0: [98, 191, 136, 159, 148, 131, 164, 145, 195, 99, 113, 78, 96, 58, 137, 176, 127, 167, 59, 176, 144, 134, 163, 138, 147, 166, 113, 121, 124, 169, 168, 135]
1: [142, 151, 109, 105, 90, 162, 122, 125, 168, 169, 139, 155, 122, 125, 120, 147, 106, 136, 133, 142, 150, 110, 93, 119, 129, 94, 122, 103, 82, 161, 103, 106]
2: [65, 92, 112, 134, 174, 91, 133, 132, 125, 124, 140, 80, 127, 111, 141, 135, 92, 176, 145, 162, 139, 81, 149, 76, 138, 139, 139, 101, 126, 113, 119, 109]
3: [98, 174, 149, 171, 160, 147, 81, 120, 134, 137, 155, 177, 113, 114, 85, 129, 127, 148, 136, 180, 49, 136, 122, 172, 74, 167, 144, 127, 128, 83, 106, 151]
4: [87, 119, 52, 119, 142, 140, 169, 155, 143, 142, 92, 104, 89, 153, 91, 58, 159, 93, 127, 134, 93, 131, 142, 131, 144, 115, 168, 169, 101, 141, 147, 160]
5: [192, 147, 151, 75, 52, 113, 114, 130, 47, 96, 101, 100, 214, 148, 248, 85, 98, 81, 140, 61, 161, 117, 162, 52, 161, 38, 132, 176, 119, 77, 171, 90]
6: [108, 120, 190, 121, 105, 136, 111, 148, 77, 133, 151, 166, 125, 165, 145, 151, 153, 113, 114, 119, 139, 120, 81, 136, 145, 141, 83, 116, 132, 121, 64, 138]
7: [141, 86, 171, 91, 84, 121, 121, 180, 74, 154, 166, 100, 178, 151, 184, 142, 88, 143, 149, 95, 166, 132, 132, 108, 124, 112, 86, 118, 120, 117, 119, 85]
8: [137, 126, 138, 140, 137, 28, 116, 135, 57, 106, 126, 95, 156, 121, 145, 133, 145, 109, 131, 140, 106, 127, 113, 111, 121, 147, 104, 134, 158, 113, 92, 152]
9: [167, 67, 144, 124, 103, 91, 132, 147, 132, 151, 132, 89, 43, 133, 80, 136, 66, 130, 117, 120, 161, 117, 111, 175, 165, 101, 106, 99, 93, 171, 115, 110]
10: [117, 210, 142, 181, 114, 178, 156, 96, 141, 146, 122, 133, 95, 121, 167, 158, 150, 141, 43, 159, 128, 167, 101, 153, 68, 172, 106, 136, 158, 145, 86, 113]
11: [159, 161, 132, 124, 106, 216, 154, 116, 209, 135, 106, 179, 114, 131, 106, 96, 95, 110, 116, 99, 140, 114, 135, 137, 110, 77, 173, 147, 73, 130, 193, 128]
12: [69, 114, 93, 138, 152, 82, 123, 170, 131, 138, 162, 132, 88, 150, 34, 105, 150, 123, 147, 149, 89, 113, 106, 151, 133, 143, 86, 90, 88, 164, 80, 148]
13: [66, 110, 112, 96, 99, 140, 190, 148, 135, 168, 169, 107, 139, 165, 168, 108, 115, 126, 135, 98, 203, 72, 97, 96, 128, 64, 119, 119, 86, 138, 95, 67]
14: [136, 123, 106, 108, 161, 91, 109, 129, 85, 96, 134, 111, 171, 133, 174, 139, 103, 118, 108, 129, 146, 122, 111, 123, 116, 101, 100, 143, 138, 135, 87, 83]
15: [83, 123, 85, 58, 148, 119, 143, 152, 102, 146, 114, 119, 92, 148, 124, 88, 170, 86, 124, 178, 73, 107, 129, 118, 188, 122, 133, 157, 96, 133, 117, 134]
16: [83, 116, 93, 125, 142, 93, 129, 174, 129, 134, 153, 124, 94, 144, 62, 118, 152, 123, 141, 145, 99, 107, 108, 151, 137, 136, 90, 107, 84, 167, 86, 139]
17: [50, 170, 136, 160, 90, 131, 161, 105, 135, 105, 114, 119, 91, 145, 138, 88, 156, 100, 114, 143, 105, 118, 150, 64, 104, 127, 131, 135, 131, 126, 182, 227]
18: [148, 168, 117, 129, 90, 215, 168, 117, 208, 147, 111, 167, 99, 132, 108, 104, 120, 119, 122, 89, 142, 120, 145, 133, 116, 73, 190, 159, 79, 129, 191, 136]
19: [137, 126, 131, 142, 132, 33, 117, 118, 58, 112, 122, 91, 158, 118, 141, 143, 153, 114, 131, 135, 121, 123, 111, 106, 120, 141, 111, 137, 168, 104, 95, 145]
20: [137, 130, 154, 122, 137, 159, 128, 175, 161, 135, 142, 138, 81, 102, 99, 168, 145, 135, 105, 163, 136, 166, 147, 164, 167, 192, 65, 105, 125, 176, 125, 140]
21: [166, 107, 93, 137, 204, 109, 154, 121, 171, 107, 64, 88, 91, 124, 83, 186, 130, 109, 105, 149, 170, 131, 82, 179, 130, 144, 158, 139, 165, 151, 90, 113]
22: [125, 121, 134, 156, 121, 146, 173, 120, 129, 148, 118, 105, 138, 99, 133, 166, 135, 136, 153, 129, 149, 134, 103, 121, 86, 176, 125, 73, 159, 116, 94, 121]
23: [149, 81, 158, 132, 146, 117, 117, 120, 139, 137, 128, 129, 108, 163, 118, 145, 126, 134, 172, 100, 131, 133, 116, 125, 132, 138, 168, 113, 166, 116, 142, 139]

[94, 131, 53, 96, 142, 139, 177, 150, 135, 132, 87, 112, 95, 148, 88, 59, 163, 88, 137, 138, 92, 131, 140, 122, 139, 108, 162, 159, 98, 139, 151, 152] 4 15 16 17 12
[146, 153, 158, 137, 169, 137, 86, 131, 154, 102, 56, 170, 144, 109, 107, 107, 110, 106, 123, 166, 75, 100, 105, 170, 119, 128, 166, 164, 130, 66, 117, 106] 3 23 14 11 21
[135, 134, 111, 131, 131, 132, 183, 141, 107, 144, 114, 59, 128, 118, 157, 164, 140, 124, 101, 126, 168, 164, 92, 133, 105, 166, 101, 96, 152, 160, 66, 105] 22 14 10 19 21
[186, 156, 156, 79, 53, 122, 122, 135, 54, 88, 104, 107, 216, 148, 241, 71, 100, 80, 133, 73, 172, 109, 153, 37, 159, 33, 133, 182, 110, 72, 167, 97] 5 7 14 13 19
[146, 79, 160, 117, 150, 119, 126, 125, 143, 135, 128, 129, 110, 164, 125, 164, 135, 132, 175, 102, 133, 122, 116, 128, 127, 138, 173, 104, 168, 130, 140, 141] 23 22 6 2 19
[86, 21, 127, 99, 141, 27, 50, 135, 69, 55, 161, 127, 211, 131, 154, 86, 99, 103, 151, 122, 188, 29, 117, 88, 178, 57, 75, 144, 120, 101, 103, 107] 14 19 8 7 2
[139, 138, 94, 132, 125, 145, 188, 145, 111, 160, 112, 64, 113, 131, 142, 172, 136, 116, 112, 133, 174, 173, 96, 132, 100, 155, 101, 85, 138, 153, 67, 103] 22 10 14 1 21
[110, 98, 199, 117, 96, 132, 110, 137, 82, 126, 143, 161, 126, 168, 146, 158, 145, 105, 111, 118, 139, 107, 80, 142, 142, 150, 76, 128, 148, 128, 68, 132] 6 7 14 8 23
[150, 147, 176, 101, 69, 173, 127, 206, 151, 144, 132, 108, 68, 128, 178, 100, 121, 112, 89, 155, 131, 130, 170, 172, 161, 110, 59, 174, 81, 186, 161, 97] 20 1 9 7 0
[114, 127, 114, 144, 181, 157, 136, 90, 137, 132, 113, 110, 75, 150, 151, 135, 133, 131, 111, 149, 67, 135, 143, 135, 129, 170, 170, 105, 165, 119, 125, 138] 23 22 3 2 4
[120, 136, 129, 137, 181, 139, 140, 92, 131, 124, 116, 111, 80, 154, 130, 135, 131, 122, 128, 153, 71, 141, 125, 132, 136, 161, 177, 110, 163, 115, 129, 133] 23 22 3 2 4
[147, 143, 104, 98, 104, 152, 122, 119, 174, 165, 126, 150, 117, 118, 114, 134, 108, 145, 145, 145, 143, 114, 112, 122, 131, 91, 141, 112, 80, 143, 116, 106] 1 11 18 23 16
[159, 140, 177, 102, 72, 167, 124, 198, 156, 155, 136, 123, 63, 122, 165, 103, 111, 126, 83, 151, 119, 133, 171, 177, 152, 121, 65, 168, 80, 184, 152, 104] 20 1 9 0 11
[169, 109, 91, 134, 205, 114, 159, 130, 180, 117, 69, 97, 106, 115, 93, 194, 126, 122, 109, 136, 171, 134, 78, 183, 115, 132, 155, 137, 163, 160, 90, 108] 21 22 23 14 9
[143, 113, 100, 117, 162, 90, 111, 141, 99, 107, 141, 103, 161, 130, 170, 146, 116, 125, 97, 130, 155, 136, 104, 130, 107, 110, 101, 144, 141, 132, 77, 77] 14 19 8 7 6
[139, 161, 135, 151, 57, 120, 126, 110, 81, 134, 182, 159, 165, 147, 119, 113, 155, 108, 114, 69, 125, 141, 127, 116, 123, 101, 85, 129, 118, 139, 121, 173] 6 19 8 1 7
[158, 105, 139, 105, 164, 94, 147, 119, 163, 113, 106, 104, 112, 108, 158, 87, 144, 169, 158, 99, 91, 124, 190, 130, 202, 158, 179, 155, 155, 139, 208, 66] 23 2 4 15 0
[97, 162, 152, 169, 154, 138, 96, 106, 122, 135, 142, 176, 106, 113, 86, 130, 135, 143, 131, 180, 57, 137, 129, 175, 85, 178, 146, 127, 141, 85, 105, 154] 3 22 23 10 16
[156, 104, 169, 93, 101, 120, 116, 168, 70, 162, 167, 109, 189, 141, 186, 122, 88, 136, 146, 96, 153, 138, 136, 108, 128, 98, 91, 120, 125, 108, 111, 78] 7 14 6 13 8
[162, 131, 135, 150, 144, 143, 160, 103, 119, 140, 112, 112, 142, 97, 129, 163, 130, 140, 153, 133, 146, 143, 97, 116, 98, 171, 125, 78, 161, 108, 94, 111] 22 23 19 14 8
[137, 124, 155, 123, 137, 149, 131, 171, 152, 134, 135, 128, 78, 91, 89, 172, 152, 137, 112, 152, 139, 165, 142, 172, 160, 198, 68, 108, 124, 175, 118, 137] 20 16 0 22 9
